In the data rows, the value 50 means zero.
Here are some points:
53:48:49:49:50:51:44:48:47:48:49:55:48:49:46:50:50:45
45:57:16:45:44:9:85:90:34:8:59:35:43:24:29:55:30:65
47:49:45:44:55:55:59:56:41:44:36:51:50:43:58:46:60:48
55:27:65:59:59:78:37:13:65:55:50:60:46:74:67:47:67:32
53:57:55:39:41:44:45:73:41:55:53:54:56:36:34:59:38:61
51:64:31:44:47:23:66:88:30:27:46:41:50:24:35:53:33:64
47:41:54:57:55:58:49:30:58:38:53:48:47:62:61:41:59:36
45:51:48:55:53:59:55:51:43:46:31:49:47:53:62:38:67:48
52:63:39:38:40:25:63:82:31:37:44:47:47:22:30:57:25:70
52:58:25:38:42:9:71:91:30:21:56:41:44:15:28:64:25:65
51:57:34:36:41:20:60:94:25:29:49:46:48:14:35:59:16:67
48:32:38:55:45:40:48:46:59:38:73:45:42:51:42:58:32:50
56:49:59:45:56:74:34:37:43:70:32:66:53:54:65:45:66:44
54:62:80:53:54:71:35:38:59:89:35:61:58:69:56:39:69:50
49:48:70:62:54:68:36:12:81:79:58:50:53:81:59:50:66:39
53:42:53:52:49:49:44:42:62:53:59:52:46:56:47:49:50:45
57:32:77:52:57:85:16:2:71:85:55:63:45:78:64:50:66:32
52:41:68:62:55:77:32:13:62:76:42:58:50:70:68:43:74:36
49:64:73:58:51:58:41:34:67:83:48:46:61:61:53:50:62:51
42:61:19:45:43:8:72:87:36:21:71:33:41:21:21:57:15:63
54:42:91:60:53:92:12:3:79:99:48:66:57:83:62:49:76:37
39:61:18:46:45:10:79:87:35:19:60:37:45:25:32:51:39:64
50:57:37:47:46:23:64:72:45:32:57:41:51:40:37:50:33:56
52:40:61:56:61:65:36:30:65:65:48:55:48:65:59:45:65:41
49:54:34:38:47:38:63:77:25:30:44:50:45:25:41:54:30:63
64:28:54:49:54:69:38:32:49:46:52:61:39:59:64:51:51:34
47:22:45:71:62:59:45:8:79:39:74:46:41:80:65:40:61:21
47:21:49:72:63:67:44:4:77:48:72:51:41:84:74:40:70:24
54:38:65:60:62:88:39:12:53:67:29:60:53:78:82:32:82:28
53:36:46:38:51:57:38:46:40:39:56:59:43:42:49:56:42:46
43:89:38:39:37:17:68:89:40:52:43:32:60:20:24:53:39:75
Here are 12 more points, each followed by its number:
60:67:36:34:33:14:58:89:44:46:68:40:53:16:17:69:15:73 0
51:64:84:50:51:75:33:36:58:87:32:58:62:65:61:46:73:55 1
53:41:75:66:57:80:33:14:67:74:52:59:49:79:64:43:71:32 2
52:72:49:36:38:46:61:89:21:52:24:53:59:24:40:50:45:72 3
48:50:56:54:48:47:48:40:62:57:54:46:53:57:48:49:56:46 4
51:63:60:47:51:60:45:45:51:66:36:57:56:51:55:47:56:53 5
53:58:39:35:42:37:66:87:23:28:40:46:47:23:47:46:38:68 6
41:54:20:55:49:8:82:81:56:16:72:25:44:32:23:57:29:62 7
48:43:47:48:48:51:56:50:44:36:50:51:45:44:52:46:46:43 8
62:41:66:46:50:76:33:30:53:67:46:65:49:63:56:53:52:45 9
51:48:53:54:50:46:48:50:50:49:53:41:53:54:49:55:50:50 10
44:38:38:56:50:51:59:43:48:38:47:51:46:55:63:39:58:41 11
Which of these numbered points is nearest to each point below, ignoring the direction in which the first points spread most? Its number follows each.
57:70:63:43:41:70:49:64:26:68:13:65:62:43:68:38:66:57 > 3
57:64:45:35:34:23:56:85:44:51:66:40:45:19:24:72:13:73 > 0
55:40:50:37:46:74:44:53:26:43:27:64:49:43:72:43:54:48 > 6
51:77:57:33:39:53:53:85:22:60:19:57:59:25:49:48:50:69 > 3
42:49:50:59:52:39:56:44:67:53:60:38:50:54:38:48:51:50 > 4
50:48:60:52:54:65:44:44:54:58:43:56:49:52:56:50:51:48 > 2
49:73:49:36:46:51:63:82:15:52:16:47:59:24:51:52:47:62 > 3
54:26:72:62:60:88:30:5:65:64:47:66:49:85:75:38:76:29 > 8
55:38:72:58:55:88:30:8:63:79:49:62:46:80:75:46:73:31 > 2
55:65:50:37:34:34:44:77:47:55:62:47:56:32:26:64:19:77 > 0
55:48:55:54:57:67:55:45:37:48:28:54:54:56:68:37:68:40 > 6
59:59:72:40:46:79:31:46:43:82:24:69:56:49:60:44:64:53 > 3
42:25:32:66:58:37:62:29:74:31:77:35:44:70:46:49:49:36 > 7
52:51:70:50:53:89:39:36:40:78:17:61:59:62:71:42:79:42 > 3
50:45:64:51:49:66:32:30:60:67:49:61:47:68:58:45:66:43 > 2
44:60:69:63:53:55:41:34:77:79:52:44:64:69:51:47:63:49 > 4
47:44:74:71:56:75:33:0:79:80:59:52:52:90:68:45:80:34 > 4
54:44:67:53:51:73:37:25:64:68:44:61:50:68:55:47:66:42 > 2
55:47:61:39:41:56:41:60:44:61:52:64:47:40:43:56:34:56 > 9
57:46:51:41:51:51:53:57:41:44:49:53:48:42:47:58:37:53 > 9
52:46:57:59:53:63:43:30:58:61:49:50:52:63:58:51:60:39 > 10
53:69:36:40:37:16:61:90:42:37:59:38:54:20:24:69:16:72 > 0
46:59:30:41:48:35:66:83:20:25:33:47:50:26:48:43:39:60 > 6
47:51:47:54:52:56:56:52:50:45:46:51:50:52:56:49:61:51 > 2
51:36:78:63:57:87:23:3:70:78:48:62:54:83:70:44:74:31 > 2
55:40:67:55:57:83:35:27:46:69:33:66:54:67:73:40:67:36 > 6
45:47:38:35:48:35:59:79:39:28:50:51:48:37:46:52:35:58 > 8
Now 12 new points, numbered from 0 again:
47:40:51:61:52:42:43:31:69:48:68:44:50:68:53:50:56:47 0
54:58:63:47:51:60:48:48:46:65:39:52:57:49:54:49:58:51 1
49:46:23:43:47:18:70:76:40:17:64:45:40:26:31:58:24:57 2
56:37:68:59:59:92:39:17:48:66:26:64:54:78:81:36:86:30 3
54:16:39:62:64:65:48:15:59:33:66:54:43:73:70:41:59:25 4
51:39:76:70:54:73:33:1:85:78:62:52:52:92:66:43:77:34 5
45:43:44:50:49:42:51:54:58:44:67:48:48:51:43:56:36:51 6
54:87:50:28:37:32:57:99:17:54:31:50:57:7:32:57:31:77 7
58:48:65:46:45:56:39:46:53:64:51:56:52:61:50:51:49:47 8
54:62:41:32:38:29:57:88:36:41:53:44:48:17:32:63:22:70 9
58:42:81:56:56:92:25:8:69:93:43:70:53:83:69:45:71:38 10
57:50:81:53:54:99:30:19:46:82:18:71:57:69:78:31:84:34 11
The same question for these:
59:42:82:55:54:94:26:9:66:91:37:68:52:79:70:46:75:39 > 10
53:38:74:66:52:78:32:3:77:80:52:56:49:84:65:43:73:30 > 5
40:62:28:41:44:20:74:89:26:21:38:32:47:31:45:42:47:60 > 3
49:27:60:61:63:87:42:10:68:59:37:54:51:85:83:32:85:22 > 3
40:65:29:45:44:30:70:80:28:30:38:44:52:31:44:50:51:58 > 3
54:59:41:41:44:25:59:83:37:39:60:45:46:27:36:63:28:66 > 8
42:48:26:55:53:7:69:70:54:19:76:28:48:32:32:61:24:54 > 0
55:56:67:46:51:82:41:49:31:65:17:64:52:49:70:38:71:51 > 11
49:56:73:51:50:67:36:32:59:74:48:57:57:57:52:52:54:50 > 10
56:59:52:33:35:42:42:79:35:59:48:57:49:22:31:65:21:67 > 9
50:41:22:47:46:20:72:75:39:13:58:41:45:31:34:55:30:54 > 2
52:48:42:43:49:45:52:65:43:46:52:48:44:39:37:57:34:57 > 8
53:58:59:47:49:69:41:48:32:67:26:58:50:50:65:41:67:53 > 11
43:52:40:56:57:52:57:49:54:46:45:47:53:57:67:41:64:42 > 3
38:82:37:37:38:21:71:94:30:38:36:40:61:21:42:50:43:73 > 1
49:32:39:54:50:51:48:45:48:31:57:55:44:50:54:52:43:40 > 2
52:57:66:47:53:79:42:39:44:66:22:64:58:62:65:37:76:42 > 11
51:57:57:34:49:73:48:50:30:54:26:61:51:41:66:40:60:51 > 11
55:84:54:30:37:47:55:91:15:57:20:53:59:18:40:55:43:73 > 7
55:60:44:47:41:26:53:71:45:42:60:43:50:33:26:63:22:66 > 8
57:39:88:59:54:97:20:5:68:99:36:67:61:79:72:47:71:31 > 10
47:53:45:44:48:44:54:53:51:49:52:47:46:47:44:48:48:53 > 8
54:31:54:53:60:72:44:25:49:51:48:63:45:62:59:52:56:35 > 2
39:32:24:58:57:29:67:49:55:18:67:38:43:46:44:52:39:38 > 4
46:33:43:59:62:61:58:36:50:29:49:51:42:65:66:40:62:36 > 4
51:52:46:33:47:56:52:73:22:46:34:65:46:26:55:49:48:63 > 11
53:41:60:51:46:73:47:44:45:48:41:64:48:56:66:45:54:45 > 3
